Each path below is one point turned by a fixed rotation once a step. After each direction that follows a path, write how fast that rotation turns it, in degrees each step (0 if it stays still).
Each turn is a multiple of 5 degrees from 10 to 175, or 0.
path 1
[ 0.94  0.67  1.78  1.47  3.61 -0.11 -1.33  0.13]
[ 3.86  0.13 -1.09  1.83 -0.86  0.46  0.24  1.29]
[ 0.07 -3.66  0.34  1.22 -1.38  1.13  0.62 -1.78]
[-0.53  0.25  2.56  1.96  1.69 -2.00 -0.45 -1.92]
[ 4.04  1.26  0.35 -0.35 -0.45 -1.29 -1.29 -0.12]
[ 1.35 -2.33 -0.65  0.09 -0.56  2.88 -1.68 -1.60]
[-1.51 -0.31  0.41  3.90  0.89 -0.31 -1.42 -0.87]
[ 2.12  0.51 -0.80  1.08 -1.43 -3.59 -0.11 -0.64]
[ 1.17 -0.98 -0.29 -1.83 -1.18  0.85 -0.71 -3.60]
[-1.41  1.24  1.38  1.48  0.66  1.21 -3.22 -1.21]
[ 1.22  0.52 -2.24  1.49 -0.60 -2.09 -2.44  1.47]
[ 0.18 -1.34 -3.14 -0.24 -1.25  0.12  0.60 -2.73]
[-2.59  1.66  1.30  0.87 -1.06  0.03 -0.74 -2.70]
Directions:
[-0.34 -0.19  0.80 -0.89  0.79  0.60  2.04  1.88] : 10
[ 0.84  0.84  1.00 -1.67  0.90  0.98 -1.79  0.28] : 80
[-1.67 -0.87  1.64  0.48 -1.40  1.09 -0.78  0.23] : 110
[ 0.57  2.19  0.73  1.21 -1.00 -0.65 -0.09  1.31] : 120
path 2
[ 0.18 -4.04 -0.61 -1.02  1.14  0.53 -0.14 -1.91]
[ 0.57  0.56  3.53 -0.58 -0.85 -1.37 -1.04 -2.27]
[ 0.38  2.23  1.11 -0.35 -0.91  2.87  2.64  0.29]
[-2.92 -1.04  0.02  1.06 -0.70 -0.88  1.69  2.79]
[ 0.51  1.97 -1.96  2.66  0.28 -1.93 -1.85  0.59]
[ 2.05 -1.36 -3.00 -1.86  0.28  1.43 -1.35  0.24]
[-0.11 -2.30  1.90 -1.79  2.36 -1.50 -0.54 -1.40]
[ 0.42  1.23  2.56  1.19 -0.81  1.78 -0.06 -3.00]
[-1.53  1.02  0.74 -1.87 -2.66  1.30  1.87  1.73]
[-1.49  1.10 -0.90  2.07  1.43 -2.18  2.12  1.64]
[ 1.34 -0.85 -2.88  2.55 -1.34  0.14 -1.84  0.29]
[ 1.97 -0.80 -0.47 -3.23  1.00 -0.98 -2.02  0.99]
[ 0.41 -1.01  1.76  0.13  3.36  1.26  0.43 -2.32]
Directions:
[-0.04 -0.28 -0.59 -1.74  1.52  0.55  1.76  1.05] : 120
[-0.66  0.33  1.13 -1.22  0.14 -2.42 -0.64  0.81] : 140
path 3
[-0.91 -1.16  1.82  0.96 -0.26 -2.25  1.82  3.22]
[1.25 1.16 0.34 0.57 0.63 2.03 2.75 3.10]
[ 0.47  3.03 -1.07 -0.43  1.17  2.53 -1.95  1.57]
[ 0.22 -0.36 -1.81 -1.27  0.08 -1.18 -4.05  1.45]
[ 2.63 -3.03 -0.93 -1.88 -1.17 -1.68 -0.02  0.74]
[ 2.31 -0.50  0.23 -2.71 -0.51  1.47  2.36 -1.93]
[-2.12  0.98 -0.21 -2.04  0.95  1.96 -0.14 -3.26]
[-3.28 -1.79 -1.54  1.16  1.06 -1.16 -1.09 -2.08]
[ 0.46 -1.83 -0.63  3.54 -0.70 -1.86  1.65 -1.17]
[ 1.33  2.09  2.26  2.43 -1.83  0.33  1.76 -1.08]
[-2.16  2.56  3.39  0.26 -0.42  0.57 -1.07  0.87]
[-2.30 -0.85  1.09  0.21  1.80 -0.97 -0.81  3.62]
[ 1.94 -0.44 -1.72  0.88  1.49 -0.36  1.50  3.52]
Directions:
[ 0.31  0.63 -0.87 -0.29 -2.11 -0.08  2.07  0.42] : 90
[ 1.32 -0.49 -1.31 -2.31  0.17  0.49 -0.84  0.52] : 35
[ 0.03  2.88  0.05 -0.73  0.36 -0.09 -0.38 -1.07] : 95
path 4
[ 1.46  0.01 -3.49  0.54  2.25  1.59 -0.58 -2.47]
[-3.38 -1.08  1.26 -0.62  2.12  0.75 -2.72 -1.30]
[-2.56  3.15  1.14  1.02  1.43 -0.25  2.03  2.05]
[ 2.73 -1.87  0.89  0.43  1.73 -0.04  1.49  3.38]
[ 0.74 -1.52  2.27 -1.79 -4.06 -0.27 -0.76  0.86]
[ 1.51  2.07 -2.06  1.31 -3.14  0.45  1.55 -2.04]
[ 1.27 -1.90 -2.29  1.23  1.76  0.10 -2.57 -2.69]
[-4.53  0.67  0.04 -0.92  0.76 -1.11 -2.10 -0.89]
[-1.00  2.05 -0.35  0.00  3.19 -0.64  3.32  1.41]
[ 2.30 -1.96  2.33 -1.90  1.82  0.65 -0.23  2.60]
[-0.29  0.61  1.93 -1.10 -4.41  1.81  0.44  1.08]
[ 2.62  0.38 -1.26  3.34 -1.56  1.06  1.51 -1.75]
[ 0.19 -2.02 -1.02  1.46  0.07 -1.34 -4.21 -1.51]
Directions:
[-1.89  0.06  1.04 -0.12 -1.24 -0.28  1.60 -1.18] : 125
[-0.87  2.15 -1.26 -0.20 -1.18  0.38 -0.19  1.30] : 130
[ 0.95 -0.20  0.18 -2.14 -0.23 -1.28  1.30  1.16] : 65
[-0.94  0.53 -1.31 -1.53  1.60 -0.37 -0.32 -1.49] : 55
path 5
[-1.82  0.75 -2.58  1.32 -1.96  0.45 -2.49  1.25]
[ 0.58  0.94 -1.27  0.49 -3.21 -2.15 -2.26  1.06]
[ 2.55  2.41  0.10 -0.45 -2.48 -1.91 -0.66 -1.00]
[ 2.18  3.30  0.03 -0.38 -0.80  0.87  0.59 -2.56]
[-0.08  2.60 -1.46  0.79  0.01  3.21  0.27 -2.01]
[-1.86  0.94 -2.83  1.77 -1.08  2.41 -1.26 -0.16]
[-1.41  0.29 -2.54  1.47 -2.66 -0.81 -2.13  0.95]
[ 0.74  1.51 -0.97  0.07 -2.93 -2.91 -1.76  0.17]
[ 2.37  3.28  0.25 -0.91 -1.60 -1.44 -0.49 -1.38]
[ 1.79  3.53 -0.04 -0.32 -0.34  2.07  0.15 -1.96]
[-0.21  1.89 -1.73  1.29 -0.50  3.76 -0.27 -1.06]
[-1.58  0.13 -2.92  2.22 -1.97  1.69 -1.23  0.08]
[-1.02  0.30 -2.46  1.29 -2.93 -2.00 -1.63  0.26]
Directions:
[ 0.64  2.03 -2.04  0.34 -1.07  0.09  0.30  0.43] : 0
[-1.10  0.78  0.10 -0.94  0.28 -1.74 -1.61  1.37] : 60
path 6
[ 1.65 -1.14  1.25 -0.07  1.37  0.40  3.12  2.29]
[ 0.90  0.92  1.01  0.44  0.66  1.19 -4.20  0.34]
[-1.91  1.03 -3.45  0.70  1.19 -1.52  0.99  0.81]
[ 0.61 -2.32 -0.40 -2.50 -0.30  1.42  0.01 -2.90]
[-0.52  1.95  0.89  0.59 -3.99 -0.07  0.74  1.15]
[ 0.18 -2.11  1.81  2.82  2.22 -0.08  1.23 -0.18]
[ 2.83  2.25  0.04 -1.59  0.97 -1.51 -1.93  0.23]
[-3.63  0.86 -0.93 -0.84  1.52  1.80  0.60  1.08]
[-0.18 -3.14 -1.04 -0.62 -1.88 -1.71 -1.71 -1.40]
[ 2.02  0.79 -0.70  0.18 -1.79  1.51  3.08  1.59]
[-0.25  0.32  2.29  2.75  0.84  1.44 -1.76 -2.00]
[ 0.21  2.01 -0.81 -0.36  1.26 -3.98  0.88  0.23]
[-0.93 -1.30  1.03 -3.24  1.69  2.27  0.32  0.14]
Directions:
[-2.38  0.66  0.46  1.55 -0.56  0.28 -1.04  0.30] : 125
[-1.43  1.07 -0.75 -1.67  0.94 -0.56  0.01 -1.59] : 80
